One vector is turned by the same rotation once a tick. Each row is the vector after some number of ticks, and that number follows the row.
The counts run from 0 to 372.
[ 13 -41  10   2  14  12  29 -16 -22  10  19  34  -6   8   1 -22   6  -5
  -6 -24  23  25 -11 -26  18   9  16   0   0  24 -10   9 -10   3] | 106
[ -2   9   3 -40 -21 -20  -7 -17  14  -1  12  12  -8 -22  15  25  19 -17
   6   9   8 -22  32   2  -7 -10   0 -10  -4 -36  -6 -19  13  19] | 20
[-34  -8  20  24 -22 -22  -1 -15 -10  -7  29  17 -19   6  -6  17  24  26
  12   4   9  -9   0  11 -17 -39   1 -19   0 -12   4 -12 -12   3] | 126
[ 12   8   1  19   7   4  28 -42  13  -5  -9  -2  18 -29  34 -11  20  -6
 -21   0  18  -7  34  -8  28  20  -2   0  15  -9   4 -10   2  13] | 345
[ 31 -16 -13  13  30 -16  23 -16 -11  -7 -16   0 -13 -11   4 -15   1   6
   9 -15  23  30  17 -23  -6  -6  29  28  -9  13  -9 -14 -23  11] | 239
[ 32   9  -6  -2   5   5 -13 -13  18   0  21  10  -9  12  19   5 -17 -11
  12 -25  -4   8  28 -18  11  23  30   7  -2   7 -28   2  34  20] | 76
[-16   4 -12 -28  18 -27 -37   6  -2  17  -1   1  -3  -1   3   5 -15   4
  20   4  22   0  -3   2   2  -5  15  18  -8 -22  -6 -41   6  40] | 276
[ 21 -18  10  14  28 -14  10 -30  -9  -1   2  -5 -29 -30  13 -12  16  10
  -1 -13  30  12  26 -37  -3   2  24   9  -1   7  -4  -2  -8  12] | 241
[  9 -14   2 -30 -17 -26  36 -20   1  -9   1  13 -19  -4   4  36  30   0
  19  -6   0 -15  36  -6 -17   2  -4  -1   4  -4   1   5  -3  25] | 121
[ 10 -41  23   5   9   9   9 -21 -18  17  34  32 -16  -5   7 -15   9  -9
 -10 -17  24  16  -3 -33  11   9  18 -12  -3  12 -16  12  -2   4] | 107
[-12  10   3  38  10  -9 -28 -33   1  21   7 -12  16 -40   5   6   6  -3
 -27  28  11 -14   3  -7  10 -17  -9  -9  -1 -30 -17   1 -13   8] | 247
[ -6  -6   7  -6  -3  12 -10 -10  -1  43  23  30  17  -6  23 -12  -6 -20
 -14   7  34  -4 -14  -1  31  -4  10 -24  -4 -22 -13 -29   2   8] | 111
[-22 -10   0  38  13   1  -8  14   4  12   3  21  -7  26 -14  -3 -32  -6
   1  -9  10   3 -36  22  25 -33 -20 -10   3   9  -1  10 -18   7] | 264
[ -9   5   5  20 -13  31  17 -27   1 -32  16  14  32  11  14 -13  37  17
  -3   4 -11  -2  24  15  22  24   7   2  20   1  14   0   5  11] | 92
[ -2  -5  -2 -44 -19 -16 -20 -16 -10  14  24  27  11 -17  -1  22  20 -15
  -2  18   3 -11  11  -6  -9  -1   1  -9  -6 -33 -30 -14   5  17] | 215
[-15   3   8  38   7 -16 -28 -33  -3  16  10  -3  21 -36   5  -7  12  -4
 -29  21  21   0   0  -9  19 -16  -2  -1   3 -25 -16 -13  -9   8] | 246
[ 27   4  -5   2  -7   2  44 -26  20  26  -2  16  10   1  31  13 -11 -28
  -8 -16  26  -6  16  -4  28  17  -5 -11   6  -5 -17  -6   8  18] | 15
[ 22   8  -3  31  13   1  31 -39  18   6 -11 -16   6 -28  30   2  13  -4
 -19  -3  15 -10  29 -19  22  20   4  -6  12  -1   3   4  -4  11] | 344
[  6  26  -7  12  -4  24 -10  12  23 -23  19  19  -2   4  14  -4  -4   1
  11   7  16  -5   4  34   8 -35  22 -24 -20 -21   7 -31  -6 -13] | 231
[ -6 -18  -7   4  17 -11   8  -5  -7 -21 -14  -2  -6  -5 -33  24   7  -5
   9   9 -14 -12  -5   5 -12 -28 -25   3  -5   1  -5  43 -54   8] | 355
[-34 -11  12   9 -27 -25   7 -14 -10 -12  22  24 -14   6  -2   8  31  23
  11   1  17  -4   4  16  -8 -32   3  -8   8 -12  10 -26  -7  14] | 125
[ -3 -12   9  14 -15 -13  55 -15   6   4  -6   6 -18  22   6  37  17  18
  18 -12   2 -16   7   3  -8   0 -10 -20   8   9  12  21 -20  15] | 223
[-34   9   0   7  11   3 -22 -15  11  15  -6  -7  25 -19  10   2  -6 -17
 -22  23   6 -23  -7  13  33  -2 -26  -8  12 -31   2   6  -7  20] | 53
[ -7 -10  20  -7   6  18  -8 -10   0  37  23  23   2 -12  24 -12   2 -28
 -19   1  39 -11  -9  -7  32   9  14 -31  -4 -17   3 -21   8   5] | 110
[ 22  -2   2 -29  -1  17  18 -20  14  21  13  22  11 -10  26   0   4 -32
 -12  -5  10  -9  20 -16  26  34   5 -14   3 -12 -12   2  14  16] | 211
[ 36   6  -4 -12  -1  17  13   2  21 -31  23  19 -27   7  14   1   5  -3
  25 -18  11   1  34   3  -6 -10  37 -11 -22  -2   5  -4   6  -5] | 331
[ 30 -21 -11   9  43 -17   6 -12  -8  -5 -20  -9 -14 -23  -7  -1  -9  -5
   3 -12   8  14  12 -33  -1   1  14  28 -10  12 -17  18 -24  20] | 44
[ 34  21 -23  19  17   5 -13  10  12 -10  10   5  -7  -2  -6  16 -20   1
  19   6   1   7   1   7 -18 -37  29  -6 -35  -6 -26  -6 -26 -10] | 234
[ 18 -29  -4  11  37  21   9   8 -16 -20   6   7 -15  16 -12   2   4  13
  16 -13  -8  14  -5 -23  -6  17  22   7 -10  29  -1  38 -24   6] | 298
[ -4  -1  -8  44  -5 -15  51 -18   7 -17 -14   4  -8  23   2  12   9  27
  18 -16   8   1   5  18  -2 -18  -9   7  14  17  12   2 -24  10] | 29
[  4 -13  -8 -30   7   1  20 -12  10 -44 -12  10  -5 -10  -9   9  20 -22
   5  -2  -9 -15  33   7   9   3 -19  13  10  -8  12  34 -18  20] | 255
[ 36  -4 -19  10  37  -4  29  -1  -5  -7 -25   0  -9  -8   6  -9  -5   2
  17 -10  25  22   9  -9   0  -5  25  22 -12  12  -3 -16 -31  12] | 238
[-14  -3  -4 -47  -8 -15  -6   0  -6  21  -1   5   0  -6   2  45  13  -6
  15  26   9 -29  -5   8 -13  -4  -5 -17 -11 -35  -2 -12 -14  23] | 217
